In the rows, 128 means zero.
The rows below come in pairs that one turn or mirror swaps. Which row does each named row swap with?
The rows were stretched afterwards, more along some directions than others.
j736: [145 106  65 114 167 121 124 135 137  86 127 125 130 106 159 142 126 113]
j583: [142 126 110 133 127 137 117 132 123 138 141 107 132 149 135  99 138 120]
j832: [146 108  71 118 149 133 127 132 128 105 143 127 138 116 143 120 116 112]
j78: [147 132 128 133 105 158 128 117 118 148 136  99 139 161 103  90 114 112]
j733: [128 130 119 127 145 152 136 129 114 141 127  95 138 133 145 112 151 133]
j678: [132 140 133 128 131 151 138 115 126 155 158 121 151 133 102  93 141 136]
j644: [137 137 114 128 142 149 125 123 138 142 155 109 122 138 126 118 152 137]
j795: [149 137 100 115 110 142 129 107 136 122 168  97 117 133 138 107 108 100]
j33: [130 119 108 117 140 132 142 118 138 142 152 113 131 121 118  96 144 138]
j145: [127 132 120 130 131 124 138 117 132 143 149 120 138 121 124  96 139 146]
j50: [136 156 108 139 107 166 135 123 139 156 163  99 146 168 106 120 134 104]
j719: [141 128 100 119 121 130 133 126 130 137 141 126 152 131 123 116 126 105]
j788: [127 124 114 130 144 167 121 122 120 134 124  91 134 147 147 106 137 118]
j394: [151 110  75 113 145 137 124 127 122  77 127 116 127 125 156 117 110  98]
j441: [135 123 117 121 128 124 138 128 127 150 125 114 149 136 127 100 134 117]
j504: [127 125 136 124 132 163 135 120 120 153 127  92 141 141 127 103 160 137]
j867: [126 144 102 123 121 147 148 109 135 141 163  94 126 150 127 107 126 111]
j330: [135 151 103 129 106 170 134 121 141 148 155  89 135 181 113 113 138 104]
j763: [119 140 121 118 145 149 134 126 138 143 137  95 139 142 133 116 172 134]
j75: [130 120 119 112 131 131 127 127 120 124 121 111 139 130 137  98 126 106]
j303: [148 100  77 122 145 143 119 133 130 100 119 108 124 145 155 119 114  90]
j319: [122 137 132 119 141 139 139 120 137 150 153 114 140 128 110  94 151 144]
j388: [137 167 126 127 101 158 134 112 136 162 172 100 130 166  89 100 136 111]
j193: [124 137 110 112 123 149 126 104 118 108 147 108 111 127 143  99 115 113]
j701: [126 118 112 128 116 146 130 120 120 140 146 110 132 138 140 102 132 121]
j408: [137 103 107 116 138 116 134 129 123 117 129 117 150 120 148 109 135 115]
j174: [139 151 103 109 111 135 127 107 130 123 163 115 105 137 128  82 122 113]
j725: [125 140  86 123 129 154 122 124 155 125 159 101 127 157 124 131 133  93]
j498: [118 122 126 138 141 158 124 117 123 132 136  94 147 153 133 116 142 119]
j327: [128 134 116 115 123 152 122 131 132 141 129 109 131 136 136 115 156 118]
j35: [125 139 113 116 101 153 142  98 135 153 157  97 119 152 129  84 123 108]
j401: [131 138 111 136 146 148 133 135 142 147 142  96 130 153 121 122 159 138]
j556: [135 135 111 114  97 162 138 100 121 131 148 108 113 144 132  89 126 116]
j307: [143 113 109 108 128 113 132 117 120 114 131 123 134 108 144 104 112 116]
j373: [141 114  70 122 160 131 131 134 140 106 131 114 131 131 143 124 123 109]
j56: [140 170 130 126  86 166 134 105 133 174 179 110 127 168  90  90 132 116]
j485: [143 153 112 133 101 154 132 112 122 139 153 118 131 148 109  87 112 123]
j723: [125 175 135 129  98 160 144 114 139 184 169 100 138 173  84  90 150 125]
j640: [157 122 112 128 109 144 136 112 128 130 147 115 122 141 121 101 110 123]
j147: [138  98  71 117 149 128 127 137 140 101 132 113 126 129 151 120 121 103]
j197: [130 120 104 119 154 122 131 128 136 132 135 113 151 125 135 122 141 114]
j355: [128 139 109 118 149 141 136 125 138 127 141 108 128 116 141 125 159 135]
j429: [155 118  70 116 132 141 128 130 132 114 132 117 125 133 143 120 117 101]
j944: [144  95  75 112 150 128 124 125 121  82 122 109 112 126 164 112 114 100]
j306: [139 131 109 129 141 145 130 133 136 146 148 105 127 139 122 120 161 136]
j110: [130 140 110 127 109 170 141 105 139 149 163  86 132 171 105 104 127 106]
j694: [143 140 105 114 131 158 126 123 123 136 157 111 133 116 139 101 142 123]
j507: [129 114 112 112 139 130 130 122 129 129 126 112 137 132 142 100 135 103]
j647: [117 153 135 125 115 167 134 117 117 155 146 111 140 141 116  89 151 133]
j617: [149 133 118 132  99 157 133 121 131 147 148 106 130 164 106  94 114 116]
j370: [128 125 107 131 118 143 133 113 138 121 149  98 118 150 136 115 120 115]
j428: [133 109 117 121 130 129 128 124 112 128 125 108 144 140 138  95 130 104]

Swapped with j33: j78
Swapped with j795: j694
Swapped with j788: j35
Swapped with j647: j370

